One turning vector, and how many ticks it has turned:
The counts run from 0 to 301.
+1.46	-1.23	-0.89	-0.47	+2.06	-0.02	+3.45	-0.40	+1.65	-1.97	+0.61	+0.74	+0.62	+2.14	+2.29	+0.32	+0.20	+3.37	+0.34	+0.18	-2.20	-0.16	-0.68	-0.97	+0.15	+0.41	+1.02	-0.02	-0.60	-0.29	-0.76	+1.19	+1.52	+0.43	-0.79	+0.22	+1.65	+1.24	-0.24	+1.46	-0.19	-2.15	+0.17	+0.40	-1.02	+0.92	-1.63	-1.04	-2.21	+1.59	+1.11	+0.37	+0.94	+1.43	+1.15	-1.38	+1.94	+2.01	+0.97	+0.70	+2.22	-0.59	-1.82	-1.03	-0.98	+0.45	+3.24	-0.72	-0.87	-1.78	-0.91 => 210
-0.20	-1.14	-0.48	-1.37	+2.38	+1.36	+1.31	+0.85	+1.04	-1.83	+0.21	-1.09	-1.37	+1.62	+2.69	-0.03	-0.69	+2.54	-1.21	+0.27	-2.06	-0.26	-1.40	-1.48	+0.76	+2.43	+0.20	-1.89	-0.08	-0.93	+0.63	+0.96	+2.12	+0.38	+0.37	+1.09	+2.01	+0.84	+1.66	+1.12	-0.82	-2.17	-0.81	-0.06	-1.38	+0.70	-2.32	-2.36	-0.09	+1.62	+0.81	+1.24	+0.27	+1.17	+0.60	-2.27	+0.54	+1.40	+0.43	+1.20	+2.62	+0.05	-0.70	-0.32	-0.49	-0.31	+2.65	-2.23	-2.15	-2.03	+0.30 => 253
+0.83	-1.03	+0.08	-1.15	+1.99	+0.20	+2.81	+0.43	+1.06	-1.12	+1.24	-0.75	-1.21	+1.16	+0.51	-0.55	-0.50	+2.24	+0.79	-0.94	-1.01	+0.51	+0.66	-0.57	-0.61	+1.73	+0.62	-0.46	-1.01	-1.21	-1.02	+0.90	-1.75	+1.61	+0.64	-0.60	-0.20	+0.90	-0.21	+0.74	-0.73	-0.17	-0.86	+2.04	-2.92	+1.20	-0.94	-1.00	-1.98	+2.10	+0.07	+2.77	-1.25	+1.07	+2.48	-2.97	+1.40	+0.21	+1.31	+0.55	-0.21	-0.69	+0.42	+1.26	+0.58	+0.11	+3.90	-2.97	-0.54	-1.07	-0.80 => 242
+1.24	-0.23	-0.02	-0.41	+0.97	+0.47	+1.88	+0.25	+0.93	-1.42	+2.12	+0.02	-0.46	+1.50	+1.36	-0.67	+0.82	+3.36	+1.23	+1.20	-2.17	+0.84	-0.40	+0.04	+1.06	-0.34	+0.38	+0.34	-0.43	-0.17	-0.70	+1.72	+2.19	+0.71	-0.06	+0.07	+0.56	+0.99	-0.30	+1.53	+1.46	-0.14	-0.44	+0.39	-2.84	+0.32	-1.06	-2.21	-2.61	-0.01	+1.60	+2.58	+0.92	+0.18	+1.12	-1.05	+1.13	+0.88	+1.36	+0.31	+2.93	-0.34	-0.71	-0.92	-1.65	+1.81	+3.54	-0.48	+0.03	-1.99	-0.38 => 111
-0.87	-0.10	-1.86	-2.08	+1.80	+0.92	+2.27	-0.15	+0.71	-1.37	+1.89	-1.05	-0.39	+1.72	+1.05	+0.20	-0.73	+2.00	-0.38	+1.18	-0.29	+0.02	-1.79	-0.94	-0.33	+1.10	+0.35	+0.35	+0.36	+1.72	+0.98	-0.59	-0.25	-0.11	-0.40	+0.65	+0.86	+0.46	+0.62	+1.78	-0.97	-2.48	-0.12	+1.89	-1.19	-0.58	-1.34	-1.04	-1.24	+1.95	+1.05	+1.13	+1.31	+2.39	+2.97	+0.14	+0.79	+2.26	+2.91	+0.64	+0.42	-0.14	-0.73	+0.99	-1.42	+0.52	+3.48	-2.19	-1.34	-0.06	-1.20 => 230
-1.14	-1.74	-0.99	-0.20	+2.39	+0.58	+1.88	-0.09	+0.73	-0.65	+1.85	-1.96	-0.93	+1.85	-0.28	-0.30	-1.22	+0.98	-0.52	+0.32	+0.89	-0.35	+0.50	+0.18	+0.86	+2.68	+3.09	-1.12	-0.39	+1.14	+1.50	-0.73	-0.84	+0.34	+0.10	+0.52	+0.96	+0.91	+2.06	+1.41	-1.01	-0.28	-0.35	+0.88	-1.02	+0.47	-1.12	-0.69	-0.97	+1.80	+0.68	+0.79	+1.05	+2.00	+2.36	-3.20	+1.21	+1.51	+2.52	+0.62	+0.77	+0.03	+0.04	+0.32	+1.34	+0.17	+3.10	-2.40	-2.01	-1.15	+0.25 => 41
-0.55	-1.26	-0.56	-1.80	+2.04	+1.51	+2.17	-0.40	+1.42	-2.47	+0.29	-0.15	+0.11	+0.88	+2.47	+0.16	+0.79	+3.69	-0.96	+0.96	-1.38	+1.16	-2.04	-0.52	+1.52	+0.77	+0.05	+0.10	+0.42	+0.78	-0.19	-0.31	+1.58	+0.14	-1.35	+1.20	+1.80	+0.23	+1.25	+2.42	+0.00	-2.24	-0.07	+0.46	-1.64	+0.13	-2.08	-1.03	-0.61	+1.54	+1.26	-0.04	+1.57	+0.72	+1.59	-0.28	+1.77	+1.94	+1.55	+0.57	+3.30	+0.42	-1.04	+0.17	-1.56	+0.73	+1.82	-0.80	-1.42	-0.97	+0.22 => 270
+0.31	-0.24	+0.08	-1.27	-0.25	+1.74	+3.22	+0.96	+1.31	-0.62	+2.61	+0.40	-0.56	+0.51	-0.81	-0.79	+0.99	+1.69	+0.96	-0.50	-0.37	+1.76	+1.37	-0.53	+1.66	+0.61	+1.15	-0.45	-1.00	-1.50	+0.01	-0.68	-1.50	+2.30	-0.77	-0.46	+0.62	+0.24	+0.92	+1.36	+0.98	+0.23	-1.67	+1.42	-2.71	-0.21	-0.66	-1.41	-1.71	+0.61	+0.57	+0.38	-0.49	-1.46	+3.98	-2.43	+0.91	+1.22	+2.66	+0.06	+0.93	+0.28	-0.41	+0.85	-0.25	+1.33	+2.06	-1.19	+0.04	-0.98	-0.75 => 299
+0.36	-0.07	+0.18	-1.60	+2.67	-0.10	+1.00	+1.54	+0.70	-0.63	+2.16	-0.84	-1.83	+1.30	+0.72	-0.41	+0.15	+2.62	-0.96	+1.35	-1.14	+1.20	-0.66	-0.89	+1.13	+1.50	-0.10	+1.38	-0.52	-0.01	-0.23	+1.21	-0.07	+0.61	+1.03	+0.27	+0.57	+1.06	+0.91	+2.39	+0.03	-0.57	-0.74	+2.92	-1.36	-0.42	-0.87	-2.45	-0.41	+0.18	+0.50	+3.40	+0.84	+0.99	+2.51	-0.42	+0.83	-0.70	+3.60	-0.01	+0.11	-0.04	-0.18	-0.65	-1.60	+1.97	+4.10	-1.54	-0.87	-1.02	-0.22 => 71
+1.36	-1.31	+0.54	-0.64	+1.50	+1.78	+2.71	+0.59	+0.44	-2.80	+1.77	+0.25	-1.18	+0.53	+0.99	-0.94	+0.51	+2.93	+0.88	+0.04	-0.98	+2.00	-0.09	+0.02	+0.43	+1.54	+1.40	+0.29	+1.01	+0.08	-2.15	+1.04	-0.86	-0.01	+0.63	-0.95	+0.17	+0.79	+1.74	+0.87	+1.48	+2.21	-1.38	+1.09	-3.95	+1.10	-0.12	-0.22	-1.25	+1.43	+2.56	+2.43	+0.24	+0.23	+1.67	-2.76	+0.34	+0.89	+0.47	+0.67	+1.15	-0.19	+0.21	+1.31	-0.65	+1.17	+1.20	-1.98	+0.94	-2.44	-0.05 => 184
-0.84	-3.32	-0.21	-0.13	+0.95	+1.57	+2.95	-0.84	+0.73	-2.24	+1.09	-0.34	-0.37	+0.71	+1.23	-0.14	+0.65	+4.02	-0.37	+1.41	-1.30	+0.26	-1.43	-0.74	+0.82	+1.69	+1.55	-0.29	-0.12	-0.26	-0.30	-2.31	+0.37	-1.13	-0.20	+0.30	+1.44	+0.66	+2.30	+1.58	+0.97	+0.16	-0.75	-0.08	-2.34	+0.68	-1.71	+0.65	+0.23	+0.65	+0.83	-0.91	+1.35	-0.49	+2.10	-1.87	-0.27	+1.95	+0.09	+0.15	+1.98	-0.13	-0.55	+2.31	-1.53	+0.97	+1.27	-1.62	-0.06	-1.32	+0.06 => 177
+1.11	+0.33	-0.25	-2.00	+2.32	+1.00	+2.44	+0.34	+1.04	-2.11	+1.44	+0.35	+0.06	+0.98	-0.15	-1.01	-0.09	+2.06	+0.08	-0.98	+0.13	+2.89	+0.42	-0.08	+1.04	+0.15	+0.03	+0.70	+0.80	+1.18	-0.98	+0.81	-0.99	+1.30	-0.81	-0.19	-0.43	-0.56	+1.07	+1.10	-0.54	+0.52	-0.43	+1.93	-3.56	+0.76	-0.43	-1.11	-2.74	+1.30	+1.96	+1.82	+0.30	+1.10	+3.14	-1.67	+2.21	+1.17	+2.83	+0.55	+0.99	-0.13	+0.49	+0.50	-0.41	+0.98	+1.65	-1.49	-0.13	-1.19	-0.40 => 282
+0.96	-1.26	+0.03	-1.18	+2.05	+0.95	+1.95	-0.06	+1.09	-2.66	+1.50	+0.20	-1.80	+0.63	+1.59	+0.13	+0.28	+1.51	-0.52	-0.70	-1.04	+0.96	-0.30	-1.71	+1.27	+2.02	+2.32	-1.16	+0.86	-0.82	-0.02	+0.55	-0.01	-0.05	-1.09	-0.26	+2.39	+0.63	+3.38	+1.16	+0.56	-1.17	-0.69	+0.85	-0.23	+0.64	-1.42	+0.75	+0.42	+2.08	+1.65	-0.83	+0.53	+0.70	+2.16	-3.48	+1.50	+1.27	+1.64	+0.76	+0.74	+0.31	-2.06	-1.03	+0.02	+1.00	+0.99	-1.89	-0.22	-3.20	-0.22 => 216
+0.80	-0.88	+0.19	-1.06	+1.09	+1.20	+2.12	+0.11	+0.73	-2.19	+2.03	+0.59	-0.37	+0.88	+0.48	-0.16	+0.90	+3.34	+0.01	+1.69	-0.76	+2.08	-1.79	-0.72	+0.58	+0.07	-1.57	+1.26	+0.49	+1.40	-0.91	-0.12	+0.53	+0.20	-0.87	+0.21	+0.10	+0.38	-0.36	+2.35	+1.27	-0.05	-0.81	+1.34	-3.89	+0.04	-0.70	-1.86	-1.71	+0.09	+1.94	+1.95	+1.40	+0.14	+2.22	+0.84	+1.00	+1.09	+2.72	-0.07	+1.64	-0.14	+0.14	+0.86	-2.49	+1.91	+2.26	-0.85	+0.21	-1.03	-0.69 => 129
-0.15	-0.06	-0.03	-1.95	+1.46	+0.38	+1.69	+0.22	-0.31	-0.92	+2.10	-0.77	-1.73	+0.84	-0.22	+0.47	-0.89	+1.61	-0.71	+0.11	-0.47	+1.94	-0.68	-1.62	-0.15	+1.13	-0.99	+0.00	+0.14	+0.09	+0.10	+0.48	-1.30	+1.50	-0.18	+0.13	-0.64	+0.97	+0.11	+1.52	+0.10	-1.58	-0.82	+2.60	-3.74	+0.03	-0.16	-2.63	-1.10	+0.61	+0.82	+2.68	-0.19	+1.52	+2.64	-1.61	+0.84	+0.19	+3.52	-0.75	-1.04	+0.01	+0.34	+0.08	-0.62	+1.63	+3.62	-1.83	-0.88	-0.70	-1.36 => 89
+1.26	+0.34	-1.13	-2.09	+2.02	+0.19	+2.05	+0.36	+1.68	-1.13	+2.65	+0.13	-0.94	+1.25	+0.57	+0.03	+1.29	+1.77	+0.94	+0.06	-0.01	+2.04	-0.64	-0.90	+1.02	+0.66	+0.48	+0.47	+0.03	-1.16	-0.89	+1.19	-0.92	+2.03	-1.29	-0.24	+2.11	+1.02	+1.36	+2.09	+0.54	-2.15	-0.21	+2.64	-0.25	-1.28	-0.83	-0.75	-1.61	+1.52	+1.44	+0.85	+0.35	+0.62	+1.92	-1.37	+1.98	+0.34	+3.87	+1.05	+0.11	-0.23	-1.49	-1.16	+0.44	+2.19	+2.58	-0.38	-0.05	-2.52	-1.52 => 15
+0.91	-0.86	-0.44	+0.75	+1.30	-0.59	+3.40	-0.11	+0.44	-0.31	+1.74	-0.96	+0.39	+2.70	+0.83	-0.90	-0.62	+2.23	+1.12	+0.73	-1.37	-0.68	-0.31	+0.25	-0.08	+1.23	+2.12	-0.07	-1.12	-0.44	+0.21	+0.66	-0.10	+0.64	+0.73	-0.64	+0.80	+1.84	-0.48	+0.85	-0.19	+0.29	-0.74	+0.60	-2.55	+0.17	-0.69	-0.89	-2.27	+1.19	+0.44	+2.45	+1.14	+1.64	+2.06	-2.87	+0.76	+0.67	+1.05	-0.28	+0.74	-1.58	-0.86	+0.04	-0.62	+0.41	+4.60	-2.22	-1.88	-1.92	-1.29 => 151
-0.95	-0.63	-1.95	-2.09	+1.46	+2.20	+2.19	-0.53	+0.77	-1.75	+0.79	-0.01	-0.57	+1.18	+0.88	-0.02	-0.61	+1.11	-0.39	+0.12	+0.69	+1.93	-1.04	-1.01	+0.48	+0.87	+0.56	-1.24	+1.27	+0.43	+1.55	-0.70	+0.10	+1.06	-1.57	+1.05	+2.35	+0.64	+1.56	+1.44	+0.26	-2.60	-0.31	+1.32	-1.10	+0.52	-1.78	-1.13	-1.02	+2.41	+2.38	-0.90	+0.31	+1.27	+1.78	-1.59	+0.66	+3.10	+3.08	+0.41	+1.63	+0.07	-0.21	-0.43	+0.37	+0.38	+1.04	-0.52	-1.38	-1.47	-1.07 => 289
+0.27	-0.76	-0.17	-0.60	+2.36	+0.86	+2.46	+0.44	+1.43	-1.94	-0.14	+0.16	+0.01	+1.76	+2.08	+0.35	-0.21	+2.39	-0.64	-0.24	-2.55	+0.58	-0.48	-0.61	+0.80	+1.54	+1.03	-1.52	+0.05	-0.59	+0.34	+0.53	+1.90	+0.51	-0.05	+1.21	+1.79	+0.51	+0.60	+0.57	+0.12	-1.16	-0.22	-0.37	-2.25	+1.33	-2.09	-1.77	-1.76	+1.15	+0.97	+0.03	+0.36	+0.90	+1.72	-2.35	+1.67	+2.44	+0.35	+1.43	+3.86	-0.30	-1.04	-0.44	-0.72	+0.05	+2.53	-1.58	-1.86	-1.96	+0.08 => 252
+0.74	-0.77	+1.06	-0.15	+0.30	+1.50	+2.26	+1.46	+0.95	-1.71	+0.46	+0.11	-0.45	+1.21	+1.05	-0.78	+0.39	+2.91	+0.21	-0.02	-2.73	+1.84	-0.29	-0.93	+0.31	+1.24	+0.35	-1.01	-0.38	-1.58	-0.99	+0.76	+1.04	+0.95	+0.71	-0.32	-0.36	+0.04	+1.32	+1.01	+1.44	+1.05	-1.47	-0.18	-3.77	+1.04	-0.53	-1.90	-1.43	-0.03	+1.12	+2.07	-0.79	-1.03	+2.92	-2.08	+0.55	+0.86	-0.47	+0.72	+2.30	-0.45	-0.40	+1.19	-1.73	+0.80	+2.39	-2.39	+0.62	-1.93	+0.30 => 202
+0.39	-0.92	+0.14	+0.15	+1.43	+0.42	+2.21	+0.13	+0.35	-0.41	+2.37	-0.14	-0.65	+1.91	-0.77	-1.02	-0.90	+1.94	+1.27	-0.34	+0.40	+1.06	+0.46	+0.22	+1.13	+0.73	+1.67	+0.68	-0.70	+1.24	+0.33	+0.53	-1.71	+0.92	+0.22	-0.49	-0.65	+0.93	+0.38	+1.05	+0.21	+1.32	-0.99	+1.22	-3.63	+0.22	-0.51	-0.87	-2.51	+0.24	+0.76	+2.32	+0.76	+0.69	+3.25	-2.78	+0.55	+0.40	+3.01	-0.29	+0.85	-0.35	+0.51	+0.62	-0.53	+1.10	+3.56	-1.64	-0.71	-1.07	-0.24 => 91
+0.94	-2.04	+1.69	-0.37	+1.09	+1.37	+2.52	+0.04	+0.80	-2.74	+0.40	+0.52	-0.57	+1.30	+1.59	+0.67	+0.01	+3.03	-0.73	-0.35	-3.07	+0.97	-0.94	-1.57	+1.26	+1.37	+0.41	-1.69	+0.19	-1.60	-0.12	+0.65	+1.69	+0.15	-0.99	+0.06	+0.63	-0.29	+0.72	+1.33	+1.28	-0.74	-0.74	-0.81	-2.97	+1.50	-1.43	-1.60	-1.07	+0.45	+0.88	-0.40	+0.84	-0.49	+2.45	-2.70	+1.18	+1.42	+0.65	-0.25	+2.80	-0.68	-1.17	-0.27	-1.58	+1.02	+1.46	-1.69	-0.49	-1.77	+0.57 => 160
+0.47	-0.39	-0.95	-0.11	+1.27	+2.53	+1.20	+0.43	+0.21	-1.08	+1.65	-0.27	-0.54	+1.63	+1.62	-0.65	+0.19	+2.10	+0.58	+1.46	-1.64	+0.80	-2.43	-0.54	+0.87	-0.23	+1.37	-0.96	+0.86	+0.73	+0.66	+0.88	+1.54	+0.71	+0.11	+0.39	+2.20	+1.75	+1.32	+2.01	+1.33	-1.03	-1.03	-0.37	-1.45	+0.36	-2.10	-2.02	-0.75	+0.49	+2.66	+1.13	+1.54	+1.25	+0.59	-1.27	-0.44	+2.21	+1.40	+1.11	+3.53	+0.45	-1.97	-0.70	-1.40	+1.06	+1.69	-0.50	-0.90	-3.08	-0.79 => 154
+0.70	-2.35	+0.64	-1.00	+0.77	-0.03	+2.99	+0.18	+0.28	-1.99	+2.61	-0.92	-2.15	+0.93	+0.78	+0.49	+0.95	+4.08	-0.18	+0.99	-0.71	+0.33	-0.77	-1.77	-0.04	+2.43	+0.15	+0.49	+0.07	-1.78	-1.43	-1.09	-1.53	+0.22	+0.10	-0.93	+1.27	+1.36	+1.23	+1.38	+0.14	-0.24	-0.96	+2.02	-2.01	-0.31	-0.42	+0.97	-0.11	+1.05	+0.08	+1.85	+0.73	-0.07	+2.18	-3.05	+0.86	-0.51	+1.94	-1.13	-1.20	-0.59	-0.41	+0.49	-0.34	+1.66	+2.95	-1.80	+0.45	-1.55	-0.57 => 126
+0.76	-1.40	-1.66	-1.26	+1.50	+1.02	+3.47	-0.38	+1.32	-2.69	+1.47	+0.53	-0.20	+0.98	+2.03	-1.17	+2.12	+4.15	+0.97	+1.26	-0.03	+1.29	-1.69	+0.33	+0.70	+0.24	+0.83	+1.16	+0.11	+0.34	-1.52	+0.41	-0.01	+0.06	-0.22	+0.20	+2.44	+1.25	+1.03	+2.02	+0.91	+0.62	-0.64	+1.33	-2.03	+0.30	-1.05	+0.23	-1.68	+1.86	+2.16	+2.06	+0.75	+0.46	+0.80	-0.81	+1.29	+1.92	+1.05	+1.11	+2.35	+0.02	-0.09	+1.42	-1.33	+1.49	+1.62	-0.61	+1.04	-2.33	-1.09 => 227
+0.00	-2.04	-1.13	+0.25	+2.21	+0.86	+3.24	+0.03	+0.47	-1.14	+1.03	-1.58	-0.52	+2.68	+0.99	-0.58	-1.49	+2.60	+0.06	+0.51	-0.85	-1.42	-1.12	-0.43	-0.53	+1.94	+2.11	-0.85	+0.08	-0.01	+0.35	+0.89	-0.30	-0.04	+0.56	+0.53	+1.85	+1.96	+1.30	+0.74	-0.80	-0.37	-0.65	+0.20	-1.32	+0.99	-1.64	-0.43	-0.65	+2.03	+0.82	+1.40	+0.74	+1.91	+0.62	-3.06	+0.12	+1.50	+0.44	+0.75	+1.13	-0.83	-0.71	+0.38	+0.15	-0.29	+3.58	-2.46	-1.87	-2.12	-1.55 => 193
+0.10	-0.40	-1.73	-0.82	+1.61	+1.95	+1.38	+0.14	-0.41	-1.06	+1.64	+0.33	-1.52	+1.97	+1.49	-0.08	-0.25	+0.89	-0.11	+0.92	-1.15	+0.32	-2.25	-2.00	+0.43	+0.58	+1.33	-1.86	+0.54	+0.24	+0.89	+0.83	+0.87	+1.08	-0.11	+0.68	+3.11	+1.34	+1.70	+1.82	+0.73	-1.86	-1.23	+0.02	-0.63	+0.05	-1.70	-1.83	-0.27	+0.56	+2.59	+0.31	+1.07	+1.45	+0.88	-1.64	-0.08	+2.38	+2.33	+0.62	+1.86	+0.07	-2.25	-1.71	-1.00	+0.81	+2.23	-1.40	-1.48	-3.17	-1.22 => 155
-0.55	-2.05	+0.91	-0.81	+2.38	+1.97	+2.09	+0.44	+1.58	-2.47	+1.17	-1.18	-0.96	-0.11	+0.14	-0.47	+0.47	+2.66	-0.96	-0.62	-0.08	+1.56	+0.37	-0.57	+1.89	+2.34	+2.43	-1.08	+0.23	-0.19	-0.55	-0.33	-0.99	-0.29	-0.14	+0.15	+0.31	-0.06	+3.41	+0.79	+0.60	+1.52	-1.91	+1.22	-2.18	+1.17	-1.38	+0.43	-0.79	+1.36	+0.31	-0.02	+0.55	-0.41	+3.24	-3.59	+0.98	+0.98	+1.60	+0.91	+2.22	+0.87	+0.13	+1.09	-0.12	+1.85	+1.11	-1.66	+0.18	-1.56	+2.00 => 275
+1.04	-1.59	-1.19	-0.25	+1.29	+1.07	+3.34	-0.18	+1.95	-1.91	+2.34	-0.01	-0.02	+1.07	+0.44	-1.71	+1.42	+3.62	+1.35	+0.68	-0.07	+1.32	-0.50	+0.76	+0.86	+0.48	+1.96	+1.31	+0.06	+0.50	-1.61	-0.13	-0.56	+0.25	+0.29	-0.34	+0.97	+0.81	+1.79	+1.23	+0.96	+1.68	-1.04	+0.91	-2.10	-0.08	-0.55	+1.00	-1.94	+1.19	+1.68	+1.90	+0.53	+0.15	+1.80	-1.55	+0.82	+0.31	+1.51	+0.77	+1.74	+0.06	-0.70	+1.44	-1.04	+1.49	+1.99	-0.83	+1.39	-2.21	-0.01 => 226
-1.70	-1.49	-1.88	-0.48	+0.31	+2.13	+2.57	-0.75	-0.29	-0.48	+2.40	-0.32	-0.51	+1.23	-0.30	-0.74	-0.64	+1.48	-0.33	+1.56	-0.07	+0.65	-1.25	-0.53	+1.36	+0.72	+1.33	-0.82	-0.22	+1.26	+2.26	-1.88	-0.12	+0.88	-0.88	+0.45	+1.73	+1.23	+0.73	+1.99	+1.16	-1.48	-1.14	+0.74	-1.81	-0.73	-1.28	-1.78	-2.18	-0.17	+1.26	-0.62	+1.36	+0.63	+2.62	-1.03	-0.03	+2.88	+3.49	-0.38	+1.35	-0.34	-0.62	+0.77	-1.03	+0.71	+2.81	-0.93	-1.55	-1.48	-0.91 => 97
-0.63	-1.35	-1.01	-0.57	+0.49	+1.37	+3.38	-0.43	+0.01	-0.74	+2.42	-0.16	-0.74	+2.11	+0.12	+0.29	-0.41	+0.80	+0.20	+0.60	-1.23	-0.68	-0.57	-1.51	+0.59	+1.68	+2.86	-1.95	-0.76	-0.60	+2.01	-1.31	-0.48	+0.66	-1.12	+0.02	+1.94	+0.56	+1.62	+1.12	+0.61	-1.85	-1.55	+0.57	-0.30	-0.38	-1.44	-0.19	-0.85	+0.96	+0.48	-1.46	+1.23	+0.78	+3.14	-2.44	+0.21	+2.19	+2.82	-0.16	-0.50	-0.60	-1.98	-0.22	+0.16	+0.48	+2.90	-2.26	-1.32	-1.83	-0.94 => 157
